In the rows, zero is written as 128.
Each path below is one point turned by a fixed rotation once a step. After each direction that follows a path, write how fast that rotation turns it, in deg/step (0 if it stays still).
Each turn is a multiple of 5 degrees from 10 to 175, or 0.
Each row of a path follows its step; steps can be skipped.
Path 1:
step 0: [126 127 115 134 124 124 122 128 131 123 120 130 124 135 119 131 118 122
 133 131 133 142 124 117 124 113 126 143 121 114 121 119]
step 1: [126 129 133 126 130 122 135 127 135 123 134 131 145 130 126 122 130 141
 116 125 123 139 127 122 129 135 123 134 137 103 135 128]
step 2: [143 125 132 137 136 129 136 132 138 127 126 132 137 130 143 136 130 129
 132 119 110 139 122 134 121 134 127 122 120 135 128 119]
step 3: [122 124 126 131 125 138 131 124 122 134 128 140 122 109 139 135 124 140
 126 130 133 128 124 139 123 123 128 133 134 133 123 107]
step 4: [120 139 130 125 143 143 118 114 121 118 126 131 129 122 122 118 126 125
 130 122 124 121 126 134 129 141 128 145 126 132 128 130]
step 5: [119 126 119 137 126 134 131 126 142 119 114 123 128 130 126 116 131 136
 136 130 124 129 137 119 137 134 126 120 138 145 122 135]
step 6: [133 113 127 125 122 115 127 127 124 120 128 143 136 125 116 132 141 126
 122 130 139 125 121 121 131 127 140 127 132 145 127 130]
step 7: [121 124 124 108 144 124 131 128 135 122 128 135 119 136 127 127 129 115
 131 139 140 134 130 124 120 131 131 122 118 123 132 119]
step 8: [122 113 130 110 130 138 138 129 138 144 134 121 135 131 116 126 126 128
 126 128 120 127 125 137 130 124 116 122 135 125 135 133]
step 9: [136 129 138 127 119 130 128 131 129 126 137 129 128 120 132 140 131 120
 144 127 128 137 128 144 147 127 124 124 119 133 134 137]
Directions:
[126 130 126 131 133 130 127 131 130 132 128 126 129 133 126 122 134 129
 126 125 128 130 130 135 126 130 132 126 129 126 129 129]	115
[125 130 129 126 128 124 125 130 128 126 127 127 129 133 122 133 127 128
 126 133 132 130 129 132 125 129 122 125 129 133 127 130]	40
[133 129 125 131 125 123 134 126 122 127 125 129 125 127 129 131 132 127
 127 126 128 131 126 131 129 130 130 122 129 132 131 126]	100
[126 133 129 123 129 127 131 121 127 126 127 125 128 129 129 125 128 128
 128 130 123 128 129 125 121 131 127 127 129 126 133 131]	115
Path 2:
step 0: [127 143 135 118 130 125 141 138 109 128 129 113 114 124 133 116 123 130
 135 122 131 128 143 124 116 132 142 119 140 118 131 130]
step 1: [112 126 130 133 136 126 124 131 134 110 121 122 125 138 124 116 122 118
 145 118 131 121 121 103 123 137 140 123 128 129 121 131]
step 2: [120 134 138 131 147 128 132 124 130 130 103 133 130 128 117 138 120 123
 118 115 142 132 109 127 119 127 124 136 125 129 120 132]
step 3: [112 124 130 133 130 128 122 126 121 123 119 130 119 131 122 140 134 125
 114 114 111 146 132 138 136 122 111 122 115 120 122 120]
step 4: [117 132 122 120 111 117 130 130 133 122 123 142 137 111 129 136 142 130
 137 134 117 126 133 131 119 111 113 120 119 128 129 137]
step 5: [132 138 122 131 135 120 126 137 141 129 132 126 140 124 126 126 125 130
 120 137 120 136 145 122 125 114 131 126 129 146 156 133]
step 6: [124 133 116 136 128 122 115 121 120 139 136 139 139 146 124 110 127 129
 117 139 136 120 142 118 132 121 130 136 141 135 122 126]
step 7: [133 132 111 109 142 147 127 129 121 135 125 123 126 134 129 125 135 135
 126 134 146 129 138 126 121 136 122 120 146 118 119 125]
step 8: [139 102 120 128 127 142 119 128 122 110 118 116 133 124 135 132 128 118
 126 125 124 131 128 116 127 136 137 117 138 127 116 132]
step 9: [137 115 141 126 136 132 122 121 150 122 117 142 133 113 124 141 118 137
 127 125 125 119 124 135 132 130 138 135 135 131 113 131]
Directions:
[131 125 127 126 126 126 129 128 135 129 122 124 132 132 129 127 123 126
 126 125 126 122 125 127 128 124 130 128 127 130 132 129]	100
[125 126 128 133 123 130 126 129 121 128 126 130 134 128 131 127 129 128
 132 126 126 125 125 124 132 128 126 128 129 132 127 125]	155
[126 134 128 123 126 123 125 129 128 128 127 132 125 128 126 131 129 120
 128 122 129 130 126 126 128 129 127 128 126 131 131 124]	35
[129 130 130 130 127 127 125 134 128 124 124 128 127 135 128 127 128 128
 128 131 133 128 127 131 125 132 131 123 133 128 126 126]	55
Path 3:
step 0: [127 138 128 138 112 126 122 126 103 138 124 138 120 139 131 126 127 119
 123 131 110 134 119 138 128 123 128 122 118 124 136 121]
step 1: [135 130 120 143 134 123 128 116 118 141 131 129 146 124 117 137 137 115
 111 128 120 132 132 119 143 132 121 134 128 134 133 125]
step 2: [125 120 125 129 117 129 123 124 113 127 141 128 129 108 135 129 132 112
 126 112 120 133 115 131 121 118 115 123 130 129 141 131]
step 3: [124 136 131 152 114 131 116 128 106 126 124 127 131 126 120 129 129 125
 114 118 129 128 131 143 135 131 131 134 124 133 119 136]
step 4: [126 135 122 133 134 117 118 130 115 131 126 129 135 116 127 130 121 116
 120 135 126 126 124 123 132 117 116 151 145 127 143 135]
step 5: [136 116 136 142 118 113 117 130 131 114 138 132 132 120 132 133 137 125
 124 111 135 125 129 137 126 133 117 131 130 129 138 143]
step 6: [120 132 136 125 109 121 116 126 115 131 110 136 124 126 133 122 119 134
 114 133 128 114 117 137 134 126 127 134 129 127 132 145]
step 7: [133 129 129 128 140 107 118 134 130 128 121 124 135 143 116 133 126 121
 120 122 127 120 130 131 143 134 125 136 132 133 150 136]
step 8: [133 127 138 127 112 119 125 132 131 122 131 135 128 135 135 130 139 126
 121 131 118 117 113 118 117 126 109 117 127 130 145 141]
step 9: [136 127 133 128 110 114 126 126 115 139 119 129 126 144 125 129 121 129
 112 124 136 131 122 136 145 134 125 116 115 133 132 125]
Directions:
[130 122 127 126 126 124 128 120 130 132 130 131 129 123 133 132 126 128
 125 129 132 129 128 128 130 128 130 125 127 126 126 130]	95
[127 128 129 126 135 127 124 129 127 131 131 126 127 129 129 131 128 124
 128 134 127 126 126 125 132 131 131 135 125 132 127 127]	120
[130 129 132 127 127 125 123 131 135 133 123 130 129 128 130 127 125 129
 131 126 128 123 129 130 124 132 127 130 133 130 128 128]	35
Path 4:
step 0: [132 117 131 129 135 125 135 121 129 136 133 121 119 125 138 134 130 134
 131 126 109 124 129 120 135 130 144 131 113 130 129 143]
step 1: [115 116 127 133 124 116 125 137 120 109 116 128 130 125 127 117 125 120
 119 126 133 121 127 128 128 127 139 121 134 115 132 134]
step 2: [131 140 133 113 137 130 140 127 128 134 129 141 119 116 126 125 114 127
 133 125 135 135 138 121 138 127 137 127 136 126 119 125]
step 3: [125 115 133 121 135 136 128 122 130 131 132 130 131 133 122 145 131 126
 135 129 120 117 122 114 115 119 139 125 120 117 138 133]
step 4: [129 125 123 122 124 118 127 123 129 109 129 118 120 125 130 126 126 123
 124 117 129 135 120 134 140 133 140 121 138 128 146 121]
step 5: [129 134 139 129 130 136 143 126 136 126 132 138 134 135 134 115 122 137
 130 126 138 124 122 125 123 120 143 123 132 128 113 118]
step 6: [129 124 135 125 139 137 135 128 126 137 127 123 135 122 118 133 131 128
 126 127 122 131 126 127 131 141 143 126 104 132 143 133]
step 7: [127 118 132 128 128 117 137 135 126 115 138 109 125 130 137 121 117 118
 121 130 122 123 125 130 125 133 131 118 139 118 127 136]
step 8: [113 126 134 124 136 126 133 134 132 130 124 149 129 129 131 126 109 130
 127 124 131 132 129 135 139 123 141 141 129 132 122 124]
step 9: [132 123 126 123 140 141 132 113 128 137 124 127 131 117 131 129 135 128
 122 133 118 125 134 124 128 118 139 119 124 112 133 142]
Directions:
[122 128 131 131 129 126 125 131 128 129 130 131 126 124 129 133 128 135
 128 125 125 125 124 129 125 130 128 124 127 128 124 125]	145
[129 127 127 128 127 128 123 130 132 126 127 132 132 131 129 127 122 130
 134 128 126 127 126 123 125 128 131 131 125 133 127 133]	140
[127 123 128 131 123 123 127 122 126 128 127 122 130 128 128 132 125 125
 132 125 128 129 133 131 124 129 130 126 126 128 128 128]	115
